(in the rows, 128 means zero)
Each path is a new rotation, seen through one point. The rows after it are directions, each followed by how far the rotation turns it, in degrees a step (0 if it stays put).
Each turn is a multiple of 5 degrees from 10 to 175, or 0.
Each row of a path follows its step; steps can be skipped.
Rotation 1:
step 0: [127 131 132 117 124 135 133 137 124 133 127 133 125 121 129 123 125 122
 131 129 127 132 120 129 126 114 133 126 123 141 124 126 128 113 117 126
 125 126 114 105 134 124 131 134 136 131 128 132 130 125 122]
step 1: [129 126 126 128 135 139 136 123 127 137 132 130 131 119 130 127 113 133
 134 132 123 128 124 126 128 140 139 136 123 139 131 132 134 110 127 128
 130 113 131 125 123 122 136 126 128 122 145 128 127 127 124]
step 2: [122 122 123 125 117 134 139 135 129 131 135 126 128 124 138 121 130 127
 131 111 120 119 131 137 130 124 138 129 132 124 132 141 133 117 119 123
 144 124 127 128 127 123 127 131 131 122 135 123 127 122 139]
step 3: [124 116 117 109 120 140 133 128 131 122 131 137 128 123 128 121 121 121
 125 124 136 125 127 116 137 127 129 133 138 131 120 120 126 120 118 124
 127 127 122 121 132 134 129 126 136 123 132 119 125 120 125]
step 4: [114 113 131 128 127 125 131 129 130 129 129 119 121 117 125 129 122 135
 132 139 131 138 135 120 128 136 130 136 136 136 129 136 136 116 125 129
 130 121 125 119 117 120 126 125 142 121 126 121 127 129 129]
step 5: [130 130 121 121 123 132 137 126 129 136 131 125 122 122 126 128 130 131
 127 120 116 121 129 119 127 129 123 130 128 135 126 134 136 124 119 132
 136 129 118 114 124 127 127 144 139 123 129 137 118 139 143]
step 6: [131 126 119 128 131 129 133 127 132 125 137 131 128 118 122 121 133 123
 138 126 130 122 133 130 135 122 134 135 132 150 123 128 131 108 127 125
 120 131 123 119 134 131 126 139 130 127 138 131 126 128 117]
step 7: [126 134 132 123 127 125 134 123 137 135 133 130 126 115 134 126 123 122
 127 115 119 136 124 130 124 135 135 139 139 134 129 130 130 108 127 119
 126 120 130 124 125 115 131 119 132 117 125 125 132 135 127]
step 8: [117 115 118 124 125 126 133 125 138 125 136 139 130 127 133 129 123 133
 123 115 127 118 122 129 129 136 126 136 124 130 128 131 127 119 122 131
 134 116 130 118 138 122 119 134 129 129 135 124 125 128 145]
step 9: [123 113 129 123 125 129 139 131 127 119 126 131 120 122 134 125 135 113
 126 133 132 130 127 128 133 131 135 122 124 137 137 124 136 113 116 126
 124 130 118 116 137 134 122 129 136 119 125 122 128 126 130]
step 10: [126 128 124 128 127 134 134 132 134 131 120 129 125 120 127 127 121 129
 131 131 128 130 123 114 130 137 129 133 125 129 128 123 137 108 121 125
 121 125 120 117 106 116 131 128 121 124 126 126 116 128 133]
Directions:
[128 127 130 127 129 127 129 132 129 128 128 133 130 126 131 128 126 126
 128 128 128 127 127 130 128 129 131 128 128 127 132 128 127 128 128 127
 129 124 128 131 132 127 128 127 127 129 129 131 126 129 126] -> 55
[128 130 127 128 126 128 126 130 130 130 128 128 127 130 127 127 126 129
 123 127 125 125 129 131 129 127 125 129 129 125 127 127 126 128 126 129
 129 128 126 126 129 125 126 131 126 130 126 130 127 125 129] -> 130
[132 131 129 129 131 127 126 129 128 131 128 129 128 128 128 128 127 128
 128 125 128 125 131 128 128 127 128 126 126 127 126 133 130 125 127 129
 126 127 127 127 126 130 130 130 127 128 130 128 129 130 123] -> 70
[126 127 129 125 127 131 129 129 130 129 129 130 127 128 125 125 132 126
 127 128 127 128 131 127 127 128 129 128 123 130 127 129 126 130 128 126
 124 130 125 128 130 130 127 126 128 129 129 128 129 125 125] -> 120
[131 129 130 130 130 127 130 127 128 125 129 129 131 128 124 126 126 130
 125 130 130 127 127 126 128 125 129 125 131 128 131 125 127 127 126 126
 127 129 128 126 129 126 128 128 130 125 129 127 130 127 125] -> 120
